Where one turn sends some rows of the set: a few examples, then the rows asked:
pomi: [-14   9   7 -11  -7  20   1   4 -12   3   3   6   5   5   5]
rutu: [  6   0  -4  -8 -10  10 -14   0  -8   0   2  21  -9  -2  -2]
Vut: [ -9   2   2  -1 -21   7  -9  -1 -10  -5   4  23 -10   6  -4]
letu: [ -4  -1  -2  -1  -7   6 -14  11  -3   3   1  21  -3  -1   0]
belo: [ -5  -6  -5 -12 -16   6 -10  -6  -5  -2   6  21 -14   3  -6]
noluv: [ -2   6  -1   0 -18   9  -7  -1 -12  -2   2  25  -7   5   0]
Bubiv: [ -5  -7   5 -10   0  20 -11  -1 -12   0  17   4  -8  -6   1]
dupi: [ -5   2  -1   6 -12   9 -12   3  -6  -2   1  24  -7   2   1]
rovu: [-4 -1 -7 -2 -8  6 -1  6 -5  6  1 27 -1  4  3]
Zati: [-12   3   5 -14   0  15   7   4 -13   8   9  12   0  13   4]
fodo: [-16  -4   9 -14  -9  15   4   3 -18   2  18   8  -3   2   0]
fopal: [-14  -8  -7  -5 -12   2  -4   0   0   3   5  25  -8   5  -3]
Nofe: [-10  -7  -2 -15   4  16   1 -11  -5   7  12  12 -10  11   2]
kov: [-13   0  14 -16  -3  15  -9   9 -12   1   9   3  -5   7  -4]
luk: [ -8  -1   1 -14 -21   4  -6   2 -11  -3   5  20  -9   4  -7]
bilef: [-18  -5  10  -7  -4  15  -2  10 -13   2  17   6   0  -1   1]
Batar: [-14  -3   0 -14   2  14   8  -4  -8   9  11  14  -4  14   3]
ter: [ -5  -7  -1 -13   8  18  -8  -9  -3   5  11   9 -11   6   1]
lus: [-19   0  -3 -12  -6  18   7 -12  -5   4   8  11  -3   9   3]
salu: [ -6   4  -3   5 -13   8  -5   1  -8   0   2  27  -5   5   2]
Gaz: [ -8  -6  -2  -7   2  19   7  -3 -12   8  17  14  -1   1   7]
Nosa: [ -7  -6   4 -10  10  17 -15   0  -2   4   9   7  -9   3   1]
ziso: [-16  -5   1  -6 -15   2 -10  10  -3  -1   4  20  -6   3  -5]
zab: [-12 -13   2 -10   0  17  -7  -7  -7   1  20   8 -11  -3   0]
dozap: [-10  -1  -5 -11  -2  22  -1 -17  -3   3   7  10  -7   5   4]
tumu: [-20   5   1  -9  -6  18   7  -1  -8   5   6  11   4   9   5]
Sen: [-13  -5  10 -11   4  15 -15   7  -5   1   9   3  -7   4  -2]
Viga: [ -8  -2  -4  -6   4  23 -10 -11   0   3   6   7  -5   0   5]
Subig: [ -8  -2   3 -13  -5  18   8  -3 -19   5  17  11  -2   2   4]
diruf: [  3   4  -3 -11 -15   8  -3   2 -14   2   1  23  -4   3   0]
zige: [ -1   3  -2   1 -14  10 -12  -4  -8  -3   2  24 -11   3  -1]
kur: [-18   0   9 -10  -6  19 -15   1  -4  -3   6   1  -5   1  -3]
noki: [ -8  -4   8  -6   1  19  -9   9 -13   2  15   5  -1  -6   3]
nodak: [-15 -13  -2  -6   3  17   1  -5  -6   6  19  12  -6   0   4]
pusub: [-10   5  11 -17  -3  15   0   8 -16   4   8   7  -1  10   0]
sop: [ -8  -1  -2  -1 -17   8  -9  -6  -6  -4   5  24 -13   6  -4]
teto: [-12  -1  -3   4 -15   6  -6  -2  -4  -1   4  26  -8   7  -1]
sori: [-16  -3   2  -5   2  20 -16  -3   2   0   6   4  -4  -1   1]
lib: [-13   7  10 -13  -9  21  -9   2 -11  -2   4   2  -1   2   0]
mel: [-13   0   1   4 -16   6 -11   3  -5  -3   3  23  -8   5  -2]

ter -> Zati
rutu -> rovu
Now these:
lib -> Viga
nodak -> fodo
Vut -> zige

